One turn moves each row of this set onto another row. After a few examples, where does it send each row asked below?
paz: [  1  -4  18   2  20  -9  -9   5 -21  -4 -19   2  -6 -20   7   0  23  -5
 -19   9   3   8   4 -18  -7  14   1 -10  -5]
divo: [-15  -8   0  -9   6   6 -12 -18 -17 -18  -7 -15  -3 -10 -24  -8  24 -14
  -4   1   6  -6 -25  -6  -4  -8  10  14  -7]
nazu: [-18   1  13  -4  -1  -3 -29  -6  -6  -6 -36  -7  -1 -13  22  -3   3  11
   0   7   2  13  -3  -7  -2  14  -4   2  -1]
bome: [-19   1 -11  -5  25 -12   6  -7  -3 -11  10 -12   2 -14 -17  31 -12  -3
 -12  -2  -5   5  -8  18 -11  -8  22   1  -2]
zof: [-12  37   2 -14   9  -3   4  16  15 -21   0  11   7 -21   8   7   8  -5
  15  -5 -16   6   3   1 -12   2   7  -2  -5]
tegom: [ -2  20  22  -1  -7  -1 -10  24   4 -10  12  -2 -10   3  10 -11  16  -8
   5 -17  15  -1  -2  -7 -14  -1  18  -9   1]
tam: [ -1 -10   4  -3   6   0 -15  23   7  -6  12   8 -11   5   6   1   2  17
  -6  -3 -18  -7  16  24   4  -1  -8  -6  -8]
sotid: [ -9   9  32  -5 -14   2  13 -17  -3  -2  18  14   1   9  -4  -3  -1  -5
  13  -7   8  13  -8 -13 -10  10  -8   7 -25]
tisaf: [-13  -6  -5  -5   7 -10 -21  25  -1 -16 -18  -8   2 -21   4   3   0   8
 -20   5   8   1  19  -8   9  10  -1 -10  -1]
perel: [  6  10 -16  -1   0   3  23  -5   5  16   3 -12  14  20  -3   8 -20  16
   8  -5  10   0  12  -1   4  -9 -12  -5   1]
lunin: [  0  19  23   2  -5   4  -7 -34 -19  -4  -7  -5  -1  -9  -3   9   1   1
   6  11   5  19   8 -32   8  -3 -14   3  -3]
sema: [-15   2   0  -6 -22   3   3   5  11  -2  14  15  -1   3  -6   1 -10   8
  29   0  13   4  15   8   5   1 -20  12 -16]
vup: [-18  22   1   0 -19  -8  15 -20 -11  16 -10 -21  11  -8 -18   2  -7   7
   1   6   7   3 -10  -5  -8  -4 -16  -3  16]
zoka: [ -9  13  15   6 -21   2  20 -18   0  23   5 -10  -6  16  -8   9  -6  12
   9  -5   8   1   0   0 -18   6   7  -5  18]
Veri: [-15   8  12  -6   4   3  26   8  -7 -14  29  13  -2  -4 -22  -5   6   6
   3   3   4  -5  17  -7  -5  -5 -11   3 -19]
Gad: [ 16  17  16   3   3  -5 -22   5 -12 -22  -5 -35   3 -10  -7   7   0 -17
   6 -12 -12   3  10   2   4  11  -4   8 -13]
gizir: [ 14   8   2   4  18  -3  -7  15   4  -3   0  -3   8  -1  17 -15   2   0
  35 -13  -1  -1   8 -10  -9  12  -6   8 -13]
Nuri: [ -9 -10  -8  -2  11 -11 -16 -12   0   7   7 -26 -15   2  -8  15 -13 -11
  -5 -17  20   4 -12  14   0  21  16   8   0]
ket: [ 1 20  3 -8  2 -2 46 -5 -5 13  6 -9 -8 -8 -8 31 -9 -2 -1 -2 -2  0  3 -3
 -6 -2  1 -2 -4]
sidi: [-14  10   7  -3 -21   5 -14 -10   0 -16  -7 -19  -7 -11 -10  21 -11   7
   9   7  16  12  30  -8  21   3  -7   7   0]
raku: [ 20   5  19  -4  -5  -1 -20   0  22 -12 -12  -6   3 -23 -13   9  24   4
  11   5 -14  14  13   4  -6  -3   9  -4   5]
tede: [ -8  -4   2  10  20   6 -12  -6   3   8  20  11  -1   8   4  26   4  -8
  13 -19  -5  -6 -10 -32  -6 -17   7  -2   8]
nutun: [-13  -7  -5  -3  16  15  -4  -6  22 -11  23  -1 -14   3   1  24   5   4
   6 -15  -8 -13   2 -15   6  -3  28   2   5]
fopo: [ -9  10 -15  -2  14  16 -18 -11  -6  -6  10   9 -17  13   9  26 -10  -6
  19 -13 -14  -9  -5  -8   4  -6  11  12   4]
rura: [  5  24  16   2  -2  -4 -25   7  -3  -9   1 -19   3 -19   0 -13  15   3
   1   0  -5  -1  -4 -12   5 -30 -16  -6   9]
beso: [  1 -21 -14  -5  35  -9  -1 -11  13  13  -4   4   2 -15 -19  15   3  17
   7   1  10  10  -4   7 -16  -8   9   2  11]
Savad: [-16  18  -9 -13  18 -11  -4 -16 -10   6   7  -5  -9 -16  -5   3 -12   5
 -17  -7   5   3 -37  -9  -6 -20   0  -1  10]
Bunum: [ -4 -23  -9  -9  -8  -2 -25 -11   8 -12 -13 -11  12 -13 -24  -1   3  -7
   9  -7   5  -2 -22 -16   1   3   6  18  -9]
pes: [ -5  -9 -27   9  22 -14 -13 -17  -1  19   9 -17   3  -7   7   1 -19   5
  13   2   2  -1 -16   6   6  -8  -7  10   2]
diz: [-11   1  26  -1 -10  -6 -25   5   3   4   0  11  -3   7  18  14  -6   1
   2 -11 -23   7 -10  14  -8   9 -14  -2 -12]
Resu: [  8 -15   9   3   1 -11  -9 -16   1  15  11   0 -16  -1  -9   5  -4   9
 -10  -5  12   8 -27  -4 -18 -11  30  -4  10]
murak: [ -2  -5  31   1  22  -5   2   6   0  -1  16   5   0  -4  12   2  12   7
 -14  -6 -26  -2  -7  -3  -7  -1 -13  -7 -19]
Zuzal: [  3  -1  17   6   3   2   4  -4  -9 -10   6  -6  -4 -17 -28  14   9   9
  -5  10  16   7  35 -29   7  -6  -3  -7   4]
zibeb: [ 14  -5   4  -7  -2  -5  36 -12   2  19 -13 -17  -1 -20 -22  12   8   9
   4  10  12   6   1  -7  -5  -3  -3   1   0]
fibu: [ -7  -9 -26  -7   3  -4 -18  -2  -4  -8  -4   5   5 -25 -31   2  20 -17
   1  10   2  -7 -13  -4   5  -8  -2   5  -1]
lafas: [  7   7 -10  -8 -14   0  16  -7  -8   2 -11 -27   8  11 -25   8 -10  -1
 -11  -3  24   5  12  11   2   3   0  -3  -4]

Resu moves to Nuri
vup moves to perel
tede moves to Bunum
And these:
nazu moves to tam
sema moves to Zuzal
zof moves to rura

